In the rows, 128 means zero.
The rows of R fall into a few groups, which share some directions, and each row is roughly a mix of its group's hidden directions.
R (132 x 10):
[[115 161 129 100 137 127 116 124  83  99]
 [ 89 143 114 128 141 122 144 148 128 177]
 [124  78 138 153 112 115 126 125 159 153]
 [125 150 118 133 162 121 139 118 133 184]
 [ 89 105 130 163 135 127 130 103 162 135]
 [ 92 132 117 150 140 113 138 105 126 176]
 [129 127  94 137  89 108 106 148 115  96]
 [138 117  95 137 103 166 104 131 131  94]
 [169  92 133  89 114 136 112 131 138 137]
 [ 82 158 120 155 140 104 143 118 113 120]
 [149 109 110 130 126 176 112 153 134  98]
 [107 134 116 141 152 123 111  86 105 163]
 [101 166 129 101 158 118 133 141 105 105]
 [ 87 164 138 164 132 113 143 117 115 138]
 [115 147 133 148 159 111 159 117 124 172]
 [164 133 154 101 115 134 102 135 123 166]
 [124 126 106 136 102 113  85 117  93 103]
 [ 87 163 121 171 122 123 140 114 120 124]
 [ 93 167 128 169 141 129 140 124 115 113]
 [ 89 103 123 157 151 139 123 112 164 132]
 [104 103  93 152 153 125 152 115 150 109]
 [161  97 140 136 120 129 130 142 158 170]
 [161 144 153 102 116 107  97 135 113 156]
 [170 140 121  92 119 122 137 145  90 132]
 [ 87 125 125 151 138 144 110 108 170 140]
 [ 86 119 141 157 147 145 130 105 161 119]
 [110 145 156 121 152  82 137 124 110 153]
 [123 122 155 100 142  84 149 107 121 151]
 [ 97 106 118 161 147 137 109 113 167 132]
 [116  85 103 125  94  93 132 121 132 139]
 [102 160 133 104 150 115 113 115 101  94]
 [107 165 134 102 153 110 123 110 116  93]
 [100  97 121 163 148 139 122 104 161 124]
 [ 99 105  91 155 126 146 148 126 146 102]
 [108 164 168 148 159 133 134 144 127 113]
 [107 151 144 126 144  76 141 112 121 152]
 [ 84 124 130 149 150 138 117  97 161 128]
 [157 137 158  99 110 105 101 139 117 156]
 [144  89 136 154 119 135 132 131 162 165]
 [173 161 126 103 120 128 113 149 101 130]
 [ 85 122 133 159 149 137 112 111 163 119]
 [152 137 134 125 125 114 106  95 120  77]
 [136 136 164 106 158  92 153 112 127 144]
 [ 99 162 127 102 158 121 122 116 105  98]
 [ 92 165 120 153 152 103 129 128 110 111]
 [126 166 170 136 149 146 154 145 116 126]
 [149  91 125 152  99 139 139 134 160 155]
 [168 139 155 112 117 106 107 141 124 164]
 [ 94 169 122 173 131 129 129 127 114 118]
 [167 127 155 104 109 121 114 150 131 164]
 [160 139 149 104 103 136  97 130 132 164]
 [144  88 120 151  91 140 137 138 158 140]
 [ 93 126 101 154 144 143 155 114 137  95]
 [154  88 140 142 101 150 136 136 159 146]
 [ 93 106 100 150 134 137 158 127 143  96]
 [120  80  93 108 114 123 133  96 130 122]
 [ 90 111 102 143 145 135 157 121 138  93]
 [129 114 132 124  95 127 114 131 121  68]
 [121 127  90 106 125 101  84 108 134 137]
 [161  91 123 151  94 135 119 120 154 143]
 [169  95 134 101 108 149 113 137 143 145]
 [103 121 151 108 145  86 146 111 102 143]
 [140 117 123 130 106 137 152 184 132 103]
 [135 165 161 143 173 141 138 133 115 126]
 [ 87 122 101 147 140 128 151 116 133  89]
 [ 97  97 124 161 146 140 129 103 160 125]
 [ 89 163 115 169 141 126 140 129 121 112]
 [101  91 114 149 158 146 126 105 156 123]
 [134 125 156 100 138  89 151  98 129 150]
 [124 135 160 160 169 149 147 128 128 104]
 [159 138 115  90 109 119 128 163 100 137]
 [166 156 128  99 118 107 122 137  90 121]
 [ 90 169 115 165 136 113 137 121 124 119]
 [ 76 146 126 157 138 115 158 118 119 125]
 [121 147 109 153 147 102 129 107 112 173]
 [155 100 109 157  90 122 121 132 149 151]
 [124  94 101 151  92 137 118 140 137 160]
 [154  97 111 153  89 128 128 132 159 140]
 [111 169 119 116 164 110 131 125  95 109]
 [106 174 119 122 146 139 123 100 109  99]
 [158 154 133  95 116 114 138 153  90 134]
 [145  83 121 139 113 117 129 141 165 157]
 [ 86 120 102 141 137 131 152 123 127  85]
 [101 104 105 163 134 139 161 128 148 106]
 [ 96 155 124 106 146 125 131 112  99  89]
 [ 77 144 114 114 152 132 128 122 128 165]
 [116 179 123 123 138 142 127 118  96  97]
 [ 98  91 121 152 145 144 141 102 157 135]
 [ 87 160 118 169 130 128 141 117 118 112]
 [ 97 164 139 103 152 110 129 117 114  97]
 [157  89 135 147 120 107 122 144 144 165]
 [143 134 156 127 133 152 175 159 109 127]
 [138  88 118 148  88 141 127 147 146 150]
 [ 84 156 131 154 141 106 156 112 119 126]
 [119 114 165 109 139 102 157 120 123 166]
 [172 151 128 107 116 114 123 158  95 127]
 [123 110 104 141 120 176 124 141 124  89]
 [173 144 125  99 112 116 126 147  92 121]
 [103 167 170 140 153 135 142 130 124 113]
 [ 98 168 130 109 145 143 130  95 123 102]
 [134 121 128 117  99 125 114 144 121  67]
 [154  84 123 140 123 122 127 140 160 162]
 [148 112 121 128 104 129 101 109 125  75]
 [103 136 126 135 138 124 179 156 150 149]
 [ 86 164 120 162 140 109 137 119 114 116]
 [147 128 143 140 164 139 140  91 134 168]
 [166 149 158 116 105 119 119 148 137 161]
 [ 88 100 129 158 132 141 134 106 163 128]
 [152  92 137 139 114 129 133 141 165 165]
 [166 140 120  92 117 128 132 162  96 128]
 [167  97 149 120 117 162 117 122 139 102]
 [163 138 148 104 103 115  97 141 119 157]
 [106 142 135 133 149 122 145 142 118 186]
 [154  98 143 153 116 127 137 143 160 165]
 [143 164 172 136 131 131 159 135 104 119]
 [ 84 110 124 148 137 136 130  92 161 134]
 [126 134 152 111 106  91 123  90 108 153]
 [105 163 134 103 133 141 108 103  95 106]
 [126 162 143 134 104  96 118  88 115 145]
 [173 143 125  96 110 126 137 146  93 130]
 [ 99 110 104 153 139 147 163 124 152 104]
 [ 82 115 135 157 145 130 129 102 160 133]
 [173 108 123 102 116 142  92 146 135 131]
 [174 147 155 124 135 118 115 131 129 170]
 [ 96 112 111 148 129 146 165 142 131  91]
 [166 159 129 101 111 115 117 152  98 128]
 [ 83 156 130 155 130 110 147 105 109 121]
 [161  84 140  91 129 146 125 144 132 134]
 [166  95 143  96 120 136 127 140 148 156]
 [133 136 129 157 156 122 148 127 108 179]
 [141  84 118 145  98 153 131 134 158 144]
 [139  85 118 174 123 124 134 134 151 148]]
Here is one row of each group, with its name. Which group are the others in?
[153  92 122 151  89 133 128 139 153 148] | W
[ 99  82  97 130 112 107 118 123 149 133] | F
[ 94 114 103 156 148 143 154 117 133  97] | N
[125 131  98 155 114 166  99 154 125 107] | S

[150 102 135 145 127 129 141 131 174 165] | N
[138  75 115 142 109 103 120 145 145 146] | N
[133 106 103 112  82 105 116  96 128 126] | F
[110 179 136 124 128 146 118 109 100 103] | N
[125  74 115 144 122 116 135 130 165 143] | N
[ 79 155 127 160 131 113 141 117 106 122] | S
[170 138 122  95 102 118 136 143  94 130] | F
[120 170 119 104 130 152 115 123  93 101] | N
